Here are some points:
[-0.8  0.   0.   1.5  1.5  0.8  0.   0.  -0.8  0.   1.6  0. ]
[ 0.8 -0.8  1.6  1.5  0.  -0.8  0.   0.8  0.   0.   0.8  0. ]
[ 0.  -0.8  0.8  0.  -0.8  0.  -0.8  1.6  0.8  0.8  0.  -1.6]
[-0.8  1.6  0.8  0.   0.   0.   0.  -0.8  0.8 -1.5  0.8  1.6]
[ 0.  -0.8  0.  -0.8  0.8  0.   1.6  1.6  1.6 -0.8 -2.3 -0.8]
[ 0.8 -0.8  0.8  0.  -0.8 -1.6 -0.8  0.8  0.8  0.8  0.  -1.6]
[ 1.5  0.8  0.  -0.8 -2.3 -0.8  0.  -0.8  0.   1.6 -0.8  0. ]
[ 0.   0.   0.  -0.8 -1.6 -0.8  0.  -0.8  0.8  0.  -0.8  0. ]
[ 0.   0.   1.6  0.8  0.8  0.  -0.8  0.8  0.8 -1.5  0.8  0. ]
[ 0.   0.8  0.  -0.8 -0.8  0.  -0.8 -0.8  0.8 -0.8 -0.8  0. ]
[ 0.8 -2.3 -0.8 -0.8  1.5 -0.8  0.8  1.6 -0.8 -0.8 -3.1 -1.6]
[ 0.8 -1.6  0.8  0.8  0.   0.   0.   0.  -0.8  0.8  1.6  0. ]
[-0.8  1.6  0.   0.  -1.6  0.8  0.8 -1.6  1.6  0.8  0.8  1.6]
[-1.6  0.  -0.8  0.8  1.5  1.5  0.   0.8 -0.8 -1.5  1.6  0. ]
[ 0.8 -2.3 -0.8 -0.8  1.5  0.   1.6  0.8 -0.8  0.8 -2.3 -0.8]
[-1.6 -0.8 -1.6 -0.8  0.   1.5 -0.8  0.8  0.   0.   0.8 -1.6]
[ 0.   1.6  0.   0.   0.   0.   0.  -1.6 -0.8 -0.8  0.   1.6]
[ 1.5  0.8  0.   0.8 -0.8  0.   0.8 -1.6 -1.6  1.6  0.   1.6]
[ 0.8  0.8 -0.8 -1.6 -1.6 -0.8 -0.8 -1.6  0.8  0.8 -0.8  0. ]
[ 0.8  0.8 -0.8 -0.8  0.  -0.8 -0.8 -0.8 -1.6  0.  -0.8  0. ]
[ 0.8 -0.8  1.6  0.8 -0.8 -0.8  0.   0.8  0.8  0.   0.8  0. ]
[ 0.8 -0.8  1.6  0.8  0.  -0.8  0.   0.8  0.8  0.   0.8 -0.8]
[ 0.8 -2.3 -0.8  0.   1.5  0.8  2.3  0.  -0.8  0.8 -1.5  0. ]
[-0.8  0.   0.8  1.5  0.8  0.8  0.   0.  -0.8 -0.8  0.8  0. ]
[-0.8  0.   1.6  0.8  0.8 -0.8 -0.8  1.6  0.8 -2.3  0.8  0. ]
[ 0.8  0.8 -0.8  0.  -0.8  0.   0.  -2.3 -0.8  1.6  0.   0.8]
[ 0.8 -1.6 -0.8  0.   2.3  0.8  1.6  0.8 -1.6  0.  -1.5  0. ]
[-2.3  0.8 -1.6 -1.6 -0.8  1.5 -0.8  1.6  0.   0.   0.  -2.3]
[ 0.   0.8  0.   0.   0.8 -0.8  0.  -0.8 -0.8 -0.8  0.   1.6]
[ 0.8 -0.8  1.6  1.5  0.  -0.8  0.   0.8  0.8  0.   0.8  0. ]
[-0.8  1.6  0.8  0.8  0.8 -0.8  0.  -1.6  0.  -3.1  0.   2.3]
[-0.8  1.6  0.8  0.   0.   0.   0.  -0.8  0.8 -0.8  0.   1.6]
[-0.8  0.8 -0.8 -1.6 -0.8  0.  -0.8 -0.8  0.8 -0.8 -0.8  0. ]
[ 0.   0.8  0.  -0.8 -1.6  0.   0.  -0.8  1.6  1.6  0.   0.8]
[-0.8  1.6 -1.6 -2.3 -1.6  0.8 -0.8 -0.8  0.8  0.  -0.8  0. ]
[-0.8  0.   0.8  1.5  1.5  0.8  0.   0.  -0.8 -1.5  1.6  0.8]
24 more points follow, each with its number after it:
[ 0.8 -1.6 -0.8 -1.6  1.5 -0.8  0.8  2.3  0.8  0.  -3.1 -1.6] 0
[ 0.   1.6  0.   0.  -1.6  0.8  0.8 -1.6  0.8  0.8  0.8  1.6] 1
[-0.8  1.6  0.8  0.8 -0.8  1.5  0.8 -1.6  1.6  0.   0.8  2.3] 2
[ 0.8  0.   0.  -2.3  0.  -2.4 -1.5  0.  -1.6 -0.8 -1.5 -0.8] 3
[ 0.  -0.8  0.   0.8 -0.8  0.   0.   0.  -0.8  1.6  0.8 -0.8] 4
[-0.8  0.   0.   0.8  0.   2.3  3.1  0.   3.1  0.8  0.   1.6] 5
[-1.6  0.   0.  -0.8  0.   0.8 -0.8  0.8  0.8 -0.8  0.  -1.6] 6
[ 0.8  0.8  0.  -0.8  0.   0.   0.  -0.8  0.   0.   0.   0. ] 7
[ 0.8  0.   0.8 -0.8 -1.6 -1.6  0.  -0.8  0.8  0.8 -0.8  0.8] 8
[ 0.   1.6  0.   0.8  0.8  0.   0.  -2.3 -0.8 -1.5  0.8  1.6] 9
[-0.8  1.6  0.   0.   0.   0.   0.  -0.8  0.  -0.8  0.   1.6] 10
[-0.8  0.   0.   1.5  0.   2.3  3.1  0.   3.1  0.8  0.   1.6] 11
[ 0.  -1.6  0.   0.   1.5  0.8  2.3  0.8  1.6  0.  -1.5  0. ] 12
[ 0.  -0.8  1.6  0.8 -0.8 -0.8  0.   1.6  0.8  0.   0.8  0. ] 13
[-0.8  1.6  0.   0.  -1.6  0.8  0.8 -0.8  2.3  0.8  0.8  1.6] 14
[ 0.  -0.8  0.   1.5  0.8  0.8  0.   0.8 -1.6  0.   1.6  0. ] 15
[ 0.8  0.   0.  -1.6 -0.8 -0.8 -0.8 -0.8  0.   0.8 -0.8  0. ] 16
[ 1.5 -0.8  0.8  1.5  0.   0.   0.   0.  -1.6  1.6  1.6 -0.8] 17
[ 0.  -0.8  0.   1.5  0.8  0.8  0.  -0.8 -1.6  0.   1.6  0. ] 18
[-0.8 -0.8  0.8  0.8  0.  -0.8 -0.8  0.8  0.8 -0.8  0.8  0. ] 19
[ 0.8  0.   0.  -0.8  0.8 -0.8 -0.8  0.  -1.6 -0.8 -0.8  0. ] 20
[ 0.8 -1.6  0.  -0.8  0.8  0.8  1.6  0.8  0.8  0.8 -1.5 -0.8] 21
[ 0.8  0.8 -1.6 -1.6 -2.3  0.8  0.  -0.8  0.   1.6 -0.8  0. ] 22
[ 0.8 -0.8  0.8  1.5  0.   0.   0.   0.  -0.8  0.8  1.6 -0.8] 23
Which of these numbered points is nearest to each point below, looking only along the 2 directions in which the first points spread most? Its number follows each.
[-0.8  0.   0.   0.8  0.8  2.3  3.1  0.   2.3  0.8  0.   1.6] > 11
[-2.3  2.3 -3.1 -1.6  0.   2.3  0.  -1.6 -1.6  0.   0.8  0.8] > 1
[ 0.  -0.8 -0.8 -0.8  0.8  0.8  1.6  1.6  1.6  0.8 -1.5 -0.8] > 21
[-0.8  1.6  0.8  0.8 -0.8  0.8  0.8 -1.6  1.6  0.8  0.8  2.3] > 2
[-1.6  0.8 -0.8 -2.3 -0.8  0.  -0.8 -0.8  0.8 -0.8 -0.8  0. ] > 8
[-0.8 -0.8  0.   0.8  0.8  0.8  0.   0.  -0.8 -0.8  1.6  0. ] > 18
[-0.8  0.8 -2.3 -1.6 -1.6  0.8  0.  -1.6  0.   0.8  0.  -0.8] > 22
[ 0.  -0.8  1.6  0.8  0.  -0.8 -0.8  0.8  0.8  0.   0.8  0. ] > 19
[-0.8  1.6  0.   0.  -1.6  1.5  0.8 -1.6  2.3  0.   1.6  2.3] > 2
[ 0.8 -1.6 -0.8  0.   0.8  1.5  2.3  0.   0.   1.6 -0.8 -0.8] > 21
[ 0.   0.   0.  -1.6 -0.8 -0.8 -0.8 -0.8  0.   0.  -1.5  0. ] > 16
[-1.6  0.  -0.8  0.   1.5  1.5  0.   0.  -0.8 -0.8  1.6 -0.8] > 19
[-0.8  1.6  0.   0.8  0.8  0.   0.  -1.6 -1.6 -1.5  0.8  2.3] > 9
[-0.8  0.8  0.8  0.   0.8 -0.8 -0.8 -0.8  0.  -2.3 -0.8  0.8] > 11
[-0.8  0.8  1.6  0.   0.8 -2.4 -0.8  0.   0.8 -3.1 -1.5  0.8] > 19
[ 0.8 -0.8  1.6  1.5 -0.8 -0.8  0.   0.8  0.   0.8  0.8  0. ] > 13
[ 1.5 -2.3 -0.8 -0.8  1.5  0.   0.8  1.6  0.  -0.8 -3.1 -1.6] > 0
[ 0.8  1.6  0.8  0.  -0.8 -0.8  0.  -1.6  0.   0.   0.   1.6] > 14
[ 0.   1.6  1.6  0.8  0.8 -0.8  0.  -1.6  0.8 -1.5  0.   2.3] > 9
[-0.8  1.6  0.   0.8  0.8  0.   0.  -2.3 -0.8 -1.5  0.8  1.6] > 9
[ 0.8 -1.6  0.   0.8  1.5  0.8  2.3  0.   0.   0.8 -0.8  0. ] > 12
[ 0.  -0.8  0.8  1.5  0.8  0.   0.   0.   0.  -0.8  0.8  0. ] > 18
[-0.8  0.8  0.  -0.8  0.8 -0.8 -0.8 -0.8 -0.8 -1.5 -0.8  0. ] > 5
[ 0.8  0.   0.   0.  -0.8 -0.8  0.  -0.8 -0.8  0.8  0.   0. ] > 7
[ 0.8  0.8  0.   0.8  0.   0.   0.  -1.6 -0.8  0.   0.   0.8] > 5
[-1.6  1.6 -1.6 -2.3 -1.6  1.5 -0.8 -0.8  0.8  0.  -0.8 -0.8] > 22
[ 0.   0.   0.  -0.8 -1.6 -0.8 -0.8  0.   0.8  0.8 -0.8  0. ] > 16
[ 1.5 -3.1  0.  -0.8  2.3 -0.8  0.8  1.6 -0.8  0.  -2.3 -0.8] > 0
[-2.3  0.8 -2.3 -0.8  0.8  2.3 -0.8  0.8 -0.8 -0.8  1.6 -1.6] > 6
[-0.8  1.6  0.8  0.   0.   0.   0.  -0.8  1.6 -0.8  0.   0.8] > 10
[ 0.8  0.   0.  -1.6  0.  -1.6 -1.5  0.  -1.6  0.  -1.5 -0.8] > 3
[ 0.8 -0.8  0.8  0.8 -0.8 -0.8 -0.8  0.8  0.8  0.8  0.8 -0.8] > 6
[ 0.8 -0.8  0.   0.8  0.   0.   0.   0.  -0.8  1.6  0.8 -0.8] > 20
[ 0.   0.8  0.   0.   0.8 -0.8 -0.8 -0.8 -0.8 -0.8 -0.8  0.8] > 5
[ 0.   0.   0.8  0.8  0.8  0.   0.   0.8  0.  -0.8  0.8  0. ] > 18
[ 0.8  0.8  0.   0.8  0.   0.   0.8 -2.3 -0.8  0.8  0.8  1.6] > 10
[ 0.8 -0.8  0.8  0.8  0.   0.   0.   0.8 -0.8  0.8  0.8  0. ] > 17
[ 0.8 -0.8  0.8  0.8  0.  -0.8  0.   0.8 -0.8  0.8  0.8 -0.8] > 17
[ 0.8  1.6  0.   0.8 -0.8  0.8  0.  -2.3 -1.6  0.   0.   1.6] > 14
[ 0.   0.   0.   0.   0.   0.   0.  -0.8 -1.6 -0.8  0.   0.8] > 11
[ 0.8  0.  -0.8  0.   0.8 -0.8 -0.8 -0.8 -1.6 -0.8  0.   0.8] > 5
[ 0.8  0.8  0.   0.8 -0.8 -0.8  0.  -1.6  0.   0.8  0.   1.6] > 14
[ 0.8 -0.8 -0.8  0.8  2.3  0.8  1.6  0.8 -0.8  0.  -1.5  0. ] > 12
[-0.8  1.6  0.  -0.8 -1.6  0.8  0.  -0.8  1.6  0.8  0.8  0.8] > 1
[ 1.5  0.  -0.8 -0.8  0.  -1.6 -0.8  0.  -1.6  0.  -1.5  0. ] > 3
[ 0.8  0.   2.3  0.8  0.  -0.8  0.   0.8  1.6  0.   0.   0. ] > 13
[ 0.8 -1.6  0.   0.8  1.5  0.8  2.3  0.   0.   0.8 -1.5  0.8] > 12
[ 0.8  0.  -0.8 -1.6  0.  -1.6 -1.5  0.  -1.6 -0.8 -1.5 -0.8] > 3
[ 0.   0.   0.  -0.8 -0.8 -0.8 -0.8 -0.8  0.8 -0.8 -0.8  0. ] > 7
[ 0.8 -1.6 -0.8  0.   1.5  0.8  2.3  0.  -0.8  1.6 -1.5  0. ] > 21
[-3.1  0.  -2.3 -1.6  0.   2.3 -0.8  0.8  0.   0.8  0.8 -2.3] > 3
[ 0.8 -0.8  0.8  1.5  0.   0.   0.   0.8 -1.6  0.8  1.6  0. ] > 23
[-0.8  1.6  0.   0.  -1.6  0.8  0.8 -0.8  1.6  0.8  0.8  0.8] > 14
[ 1.5 -1.6 -0.8  0.8  1.5  0.8  2.3  0.  -0.8  0.8 -0.8  0.8] > 12
[ 0.8 -0.8  1.6  0.8  0.  -0.8  0.   0.8  0.8  0.   0.8  0. ] > 13
[ 0.8 -1.6 -0.8  0.   0.8  0.8  1.6  0.   0.8  1.6 -1.5  0. ] > 21
[-2.3  0.8 -1.6 -1.6  0.8  1.5 -0.8  1.6  0.8 -1.5  0.8 -1.6] > 6
[ 0.8  0.   0.  -1.6  0.  -1.6 -1.5  0.  -0.8 -0.8 -1.5 -0.8] > 3
[ 1.5  1.6  0.8  0.  -0.8 -0.8  0.8 -1.6  0.8  0.   0.   1.6] > 14
